In the rows, 128 means zero.
Turns, then the turns between two rows, first turn first; the first pair answered:
q902:
[ 96 124 120 135 101 130 119 118 147 126 138 114 154 120 157 124 132] |-> [ 98 128 128 133 105 128 122 109 132 132 122 107 159 116 153 119 137]
[107 165 140 151 129 112  87  92 110 150 102 155 113 117 150 146 180] |-> [113 154 133 158 120 116  72 103 124 137 125 175 110 131 163 154 167]
[165 117 148 133 121 121 150 135 122 117 148 141 101 118 120 104  93] |-> [160 114 146 133 123 124 150 138 124 116 151 138 109 119 123  97  92]
[135 138 136 137  94 106 110 103 118 119 148 136 115 122 159 109 133] |-> [127 133 129 132 101 109 116 106 123 122 149 134 120 130 165 107 134]
q616:
[129 106 110 163 164 138 101 140 141 118 113 133 109 147  99 151 135] |-> [154 108  92 137 129 105 118 133 148  97 138 145 101 150 131 117 106]
[ 98 113 113 110 144 167 114 197 154 159 119 113 144 168  94 159 131] |-> [115  99 101 110 106 150 117 184 167 124 171 132 127 165 136 132  80]
[139 130 157 143 157 127  75 157 149 134 111 182 106 147 113 172 134] |-> [166 143 123 104 115  79  92 143 157 112 138 183 101 154 152 131 101]
q957:
[149  93 139 118 110 134 176 151 142  82 170 122  91 122 135 122  65] |-> [148  98 125 121 102 128 146 143 145  75 175 139  90 135 157 124  70]
[ 84 159  93 109 129 104  63 113 137 133 105 160 143 156 164 155 188] |-> [120 168 105  89 156 102 103 118 105 157  70 138 125 141 131 134 206]
[120 147 139 148 116 125 109 139 125 125 149 143 104 123 137 136 149] |-> [139 148 139 140 124 124 119 137 111 136 139 142 100 122 128 136 150]
q280:
[181 113 140 133 136 117 106 122  92 139  92 167 112  99  82 133 141] |-> [181 105 145 133 127 119 117 127  92 137 105 166 113  99  76 131 129]
[148 146 109 123 116 124 106 133 140 122 123 155 124 157 147 132 132] |-> [149 117 128 142 123 146 139 144 144 110 152 143 120 136 130 127 102]
[143 126  96 167 124 133  81 119 136 130  88 145  94 133  95 157 156] |-> [168 118  92 158 114 137  95 136 142 121 113 142  76 136  94 144 120]
Now pairs of rows:
(2 to 3 turns a pair)
[126 144 103 101 130 103 110 118 118 151  89 112 155 160 153 119 160] |-> [151 109 124 113 147 135 172 146 119 134 129  81 143 130 109 105 107]  q957, q280, q280
[113 162 151 129 141 100  95  85  89 141  85 122 117 113 136 138 184] |-> [150 116 176 168 143 147 123 121 119  95 167 137  86  86 102 132  96]  q902, q280, q280
[145 124 114 114 123  94 132 130 119 135  97 165  98 169 143 120 115] |-> [143 128 120 117 138  99 128 130 110 144  79 161 102 174 130 130 134]  q616, q616, q616
[162 179 154 117 101  99 117 125 110 110 133 169 113 114 143 101 107] |-> [181 181 156 122 133 122 132 153 105 121 118 161 108 119 109 108 114]  q616, q280
[115 109 164 158 144 167 115 141 143 109 160 148 140 118 124 171 123] |-> [171 154 123  93 119  95 109 118 118 129 119 163 120 154 168 127 143]  q280, q616, q957
[141 120 113 104  98  95 104 126 118 126 135 123 164 156 161 116 112] |-> [134  92 148 155 129 155 121 149 121 126 148 119 168 121 114 151 101]  q280, q616, q616
[104 108 120 141  95 135 113 136 159 105 175 132 135 137 154 137  96] |-> [110 121 103 133  97 119 103 135 157 110 166 143 132 152 166 136 101]  q280, q280, q280
[155 157 156 136 117  83 130 102 101 135  95 144  79  99 162 106 171] |-> [150 163 125 120 134  91 100 133 119 157  69 151  97 140 163 136 196]  q902, q902, q616
[149 149 123 127 154 139 110 139 107 159  89 132 114 137 107 151 146] |-> [147 138 105 102  94  98 131 105 120 117 136 127 121 128 153 105 107]  q616, q280, q616
[100 119 105  82 133 125 183 121 144 129 141  86 164 122 131 105 109] |-> [108 149  72  73 137 114 127 126 148 146 107 124 151 171 145 128 146]  q957, q616, q280
[114  65 136 129 114 123 154 135 146  76 161 171  85 134 121 121  78] |-> [154 100 116 115 123  93 130 133 120  94 128 198  60 152 133 111  98]  q957, q957
[146 149  89  72 138  85 126 133 115 155  88 126 131 162 148 109 162] |-> [137 126 128 116 186 150 150 166 115 163  83 108 135 135  84 140 164]  q280, q616, q280
[ 66 146 143 143 151 138 129 159 116 164  76  96 155 116  97 166 157] |-> [ 85 159 114 137  74  83  78 125 147 129 132 156 129 137 175 155 127]  q616, q280, q280
[139 133  84 135 147 137  86 148 153 141 131 169 139 194 122 166 113] |-> [180 122  87 108 145 129 151 148 143 126 141 141 126 177  94 120  75]  q957, q280, q616
[146 113 137 144 143 161 138 155 138 132 159 133 121 129 102 138  99] |-> [163 145 102  96 123 113 121 141 128 141 124 140 121 166 139 124 122]  q957, q957, q616
[ 94 115 168 168 120 154  97 116 145 112 132 134 123  70 149 158 119] |-> [108 153 145 131 134 130  85 114 121 143  77 146 116  92 159 153 177]  q957, q616, q616
[163 132 124 115 137 140 143 171 131 119 126 112 134 158 116 105 100] |-> [120 126 123 109 103 121 143 145 141 105 131  93 164 148 144 104 103]  q280, q957, q616
[115 130 141 114 148 135 195 134 125 136 101  99 144 122 104 110 131] |-> [ 82 116 126 113 117 128 178 124 149 114 127 102 164 130 126 112 114]  q957, q616
[145 117 133 153 147 127 155 153 107 120 122  93 146  84 110 127 129] |-> [136 135 122 127 136  96 148 138 102 130  97  86 144  99 131 116 153]  q616, q616, q280
